Each path below is one point turned by a fixed rotation once a step. After each direction that follows a path, write how fast that rotation turns it, in deg/step (0 if it stays still).
Each turn is a multiple of 5 degrees from 10 to 175, or 0.
Each row of a path follows its step; steps can be skipped.
path 1
step 3: [-0.61 -0.68  2.30  0.52 -2.34  2.01  1.22  1.09 -3.18  1.52 -1.85 -2.10
  2.80 -0.14  2.33  0.22  0.02 -0.02 -1.65  0.39  0.22 -4.03  0.36  0.33
 -4.10  0.89 -1.35  2.76  1.19 -1.02  0.07 -3.31  1.05 -0.68  0.06 -2.65
 -3.21  1.73  0.77 -0.73 -0.40  0.40  4.25 -1.68  0.55  0.48  3.31  0.05
  2.35 -1.61 -0.14 -0.87 -0.59 -2.07  0.36  4.68  1.39  0.62  1.38  0.65
  2.73  1.50]
step 4: [-3.09  1.66  0.38  0.38 -0.65  0.20  0.05  3.20 -0.12 -2.66  3.80 -0.05
 -2.44 -1.74  1.16  3.91 -0.82 -1.74  3.91 -0.20  2.06  1.25  1.73 -2.98
 -0.61  0.78 -0.19  0.85 -0.06 -1.03  1.46  1.71  0.17 -3.15 -0.10 -0.35
 -3.53 -1.40 -2.82 -1.42  0.37  2.64  0.97  1.97  0.94  2.43 -1.02 -2.73
  2.19  0.18  1.61 -1.18  2.04  1.82 -1.92 -0.51  0.39  1.45 -0.43 -0.92
  0.09 -4.09]
step 5: [-2.94 -3.55 -1.37 -0.43 -1.25  0.89 -0.86 -3.32  0.35 -1.47  0.58  3.20
  3.93 -0.02 -0.50 -0.53 -0.30 -1.09  0.07 -0.97 -2.86  0.36  1.79  1.47
 -1.43 -0.38  3.46 -2.14  0.03 -2.56  0.27  0.42 -1.17 -2.96  0.58 -0.55
  0.37  1.85  3.32  1.63  3.23  0.94  2.19  0.59  6.66  0.46 -0.07 -0.13
 -1.44 -0.47 -0.89  2.78 -0.07 -1.56 -0.63 -0.22 -0.55 -1.02 -1.42  1.30
 -0.14 -1.38]
step 8: [-1.03 -2.67  1.61  0.01 -0.09  0.26  1.11 -0.03 -1.03  3.13 -0.57 -1.12
  0.49  0.67  0.73 -1.13  0.45  0.75  1.93 -3.77  0.65 -0.61 -0.16 -1.35
 -3.35  3.47  0.18  0.13 -2.67  1.69 -0.93 -3.81  0.92 -1.95  1.75 -0.87
 -2.86 -2.89  1.11 -0.48  3.70  0.48  3.01 -0.24  1.13 -0.27  0.32  2.39
  2.13  0.03  2.65 -0.85  0.67  0.94 -0.83  0.90  3.26 -3.25  1.65  3.56
  2.50  2.61]
step 11: [-0.33 -0.48  0.65  1.87 -2.36  0.02  0.71 -1.53 -0.80 -2.24  0.94 -5.03
 -2.54 -3.02  2.00  1.35  1.34 -1.95 -1.19 -0.91 -0.65  2.11  1.03 -0.31
 -1.85  2.06  2.21  1.02 -1.80 -0.33  2.96 -4.16  1.53  1.26 -2.46  2.25
  0.70 -0.29  0.47 -2.23  0.22 -4.00 -1.74 -1.77 -1.29 -2.80  0.23 -1.72
  1.64  0.85  0.37 -0.02 -1.64 -1.53  1.62  1.58  3.91  1.60 -0.01  1.31
 -1.08 -0.89]
step 12: [-0.12 -0.47 -1.03  0.80 -2.52 -1.29  0.25  0.44  1.31 -0.86  2.54  0.74
 -0.62  0.52 -1.22 -2.36  4.89  0.70  1.06 -0.20 -1.92 -2.52  0.19  3.28
 -0.47 -2.89 -2.21  0.42 -0.87  0.40 -0.76 -0.03  2.13 -0.43  3.56 -0.20
 -2.36  0.91 -2.67 -0.18  3.25  2.03 -2.34  0.11 -0.66  1.36  3.04 -5.46
  2.42 -0.38  0.78 -1.13 -2.32  0.07 -0.01 -3.65  0.62 -2.27 -1.25  0.34
  0.84 -2.50]
step 13: [-0.78  0.52  2.72  0.06  0.35 -1.07 -1.73 -1.21  0.44  1.81 -1.04 -1.19
  0.89  0.07 -1.58 -0.73 -1.59 -1.47  0.31 -1.02  2.61 -0.80  2.32  0.76
 -2.56  0.69  1.23 -0.76  1.07  3.06  2.68 -3.43  2.49 -2.31  0.76 -5.25
 -0.19 -2.22  1.85  0.86 -1.85 -1.99  2.19 -0.71  2.46  2.54  3.71  1.54
  0.40  0.74 -0.02  0.48  1.14 -2.66 -3.10 -1.06  3.19 -2.05 -0.35  0.39
  3.04  0.44]
step 15: [-0.98 -2.26  1.95 -0.75 -0.69  3.17  0.60 -1.72  3.30 -2.66 -2.46 -1.00
  0.72 -1.90 -0.53  0.38  3.01  0.50 -2.30  0.07 -1.30 -3.29 -1.65  1.31
 -1.44 -0.42 -1.71 -2.29 -0.15 -3.02  2.02  1.48  0.49  1.16  2.19 -2.27
  2.52  3.57  1.19  0.08  0.52  3.37  1.66  0.97  2.80  1.00 -0.27 -0.82
  2.80  0.34  0.88  2.57 -0.24 -2.24  0.57  3.23  1.61  0.85 -1.08  1.92
  0.03  2.99]
Speeds:
[-0.22 -0.22  0.20  0.10  0.92 -0.35 -0.82 -0.77 -0.67  0.22  0.39 -0.32
  0.01  0.37 -0.24  0.23  0.02  0.22 -0.35 -0.04  0.55 -0.41  0.30  0.19
  0.68 -0.09 -0.28 -0.23  0.27  0.24  0.22  0.08 -0.92 -0.54  0.30 -0.27
  0.18  1.18  0.23 -0.47  0.12 -0.52 -0.22  0.00  0.96 -0.01 -0.70  0.99
 -0.76  0.69 -0.23  0.40  0.03  0.24 -0.17 -0.68  0.37  0.58 -0.06 -0.20
 -0.43 -0.58]	85
[-0.73  0.15 -0.68 -0.47  0.16  0.35  0.07  0.38  0.26  0.29  0.34  0.17
 -0.22  0.56 -0.11  0.05 -0.28 -0.23  0.28 -0.09 -0.54 -0.70 -0.94  0.82
 -0.71  0.22  0.14  0.25 -0.48 -0.72 -0.58 -0.15  0.48 -0.45  1.29 -0.01
  0.06  0.25  0.79  0.11  0.38 -0.60 -0.93 -0.65 -0.14 -0.60 -0.17 -0.03
  0.37  0.57 -0.04  0.25  0.11  0.01 -0.10  0.41  0.00  0.43 -0.25 -0.11
 -0.89  0.49]	115
[-0.15 -0.17  0.53 -0.02  0.72 -0.72  0.14 -0.30  1.00  0.36  0.57  0.64
  0.46 -0.34 -0.08  0.14 -0.11  0.73 -0.08 -0.33  0.37  0.18 -0.74 -0.75
  0.41 -0.90 -0.32 -0.16  0.24  0.10  0.14 -0.36 -0.05 -0.55  0.06 -0.22
 -0.45 -0.21 -0.09  0.59  0.67 -0.90 -0.49  0.52 -0.66 -0.26  1.12  0.14
 -0.29  0.02 -0.35 -0.35 -0.23 -0.41  0.48  0.41  0.42  0.23 -0.79  0.36
  0.23  0.25]	60
[-0.42  0.25  0.34 -0.44  0.47  0.64  0.11  0.53  0.24  0.66 -0.34  0.89
 -0.76  0.21  0.33 -0.87 -0.67 -0.91 -0.15 -0.25  0.47  0.09 -0.03 -0.14
 -0.04  0.41 -0.41  0.63  0.55  0.41  1.29  0.40  0.50 -0.05 -0.28  0.17
 -0.45  0.47  0.39 -0.12 -0.88  0.13 -0.70  0.15  0.31 -0.27  0.31  0.45
  0.49 -0.11 -0.28 -0.43  0.22 -0.22  0.22 -0.19 -0.26  0.00 -0.39 -0.29
  0.35 -0.81]	115
[ 0.55 -0.08 -0.71  0.03  0.65 -0.61  0.62  0.78 -0.54  0.81  0.77 -0.02
 -0.34  0.10  0.05 -0.42 -0.55  0.19 -1.02 -0.26 -0.46 -0.24 -0.08 -0.38
 -0.38 -0.21  0.09 -0.22 -0.18 -0.21 -0.66 -0.40 -0.15 -0.35 -0.24 -1.19
 -0.35 -0.08 -0.89 -0.27 -0.90  0.29 -0.06  0.45  0.57  0.23 -0.43 -0.22
  0.51  0.53 -0.10  0.15  0.51 -0.25  0.01  0.30  0.60 -0.57 -0.06 -0.21
  0.44  0.32]	70
[ 0.14  0.27 -0.02 -0.19 -0.43 -0.46  0.35 -0.24  0.23  0.03  0.54  0.80
 -0.19  0.01 -0.49 -0.44 -0.26 -0.24 -0.27  0.50 -1.09  0.68  0.01 -0.55
  0.99  0.01  0.51  0.03  0.27 -0.27  0.77  0.06 -0.12 -0.25  0.18  0.42
  0.21  0.72  0.02 -0.68  0.39 -0.69  0.00 -0.55  0.07  0.27 -0.49 -0.68
 -0.07  0.14  1.27  0.38 -0.30 -0.69 -0.35  0.94 -0.01 -0.13  0.53  0.16
  0.18 -0.50]	65
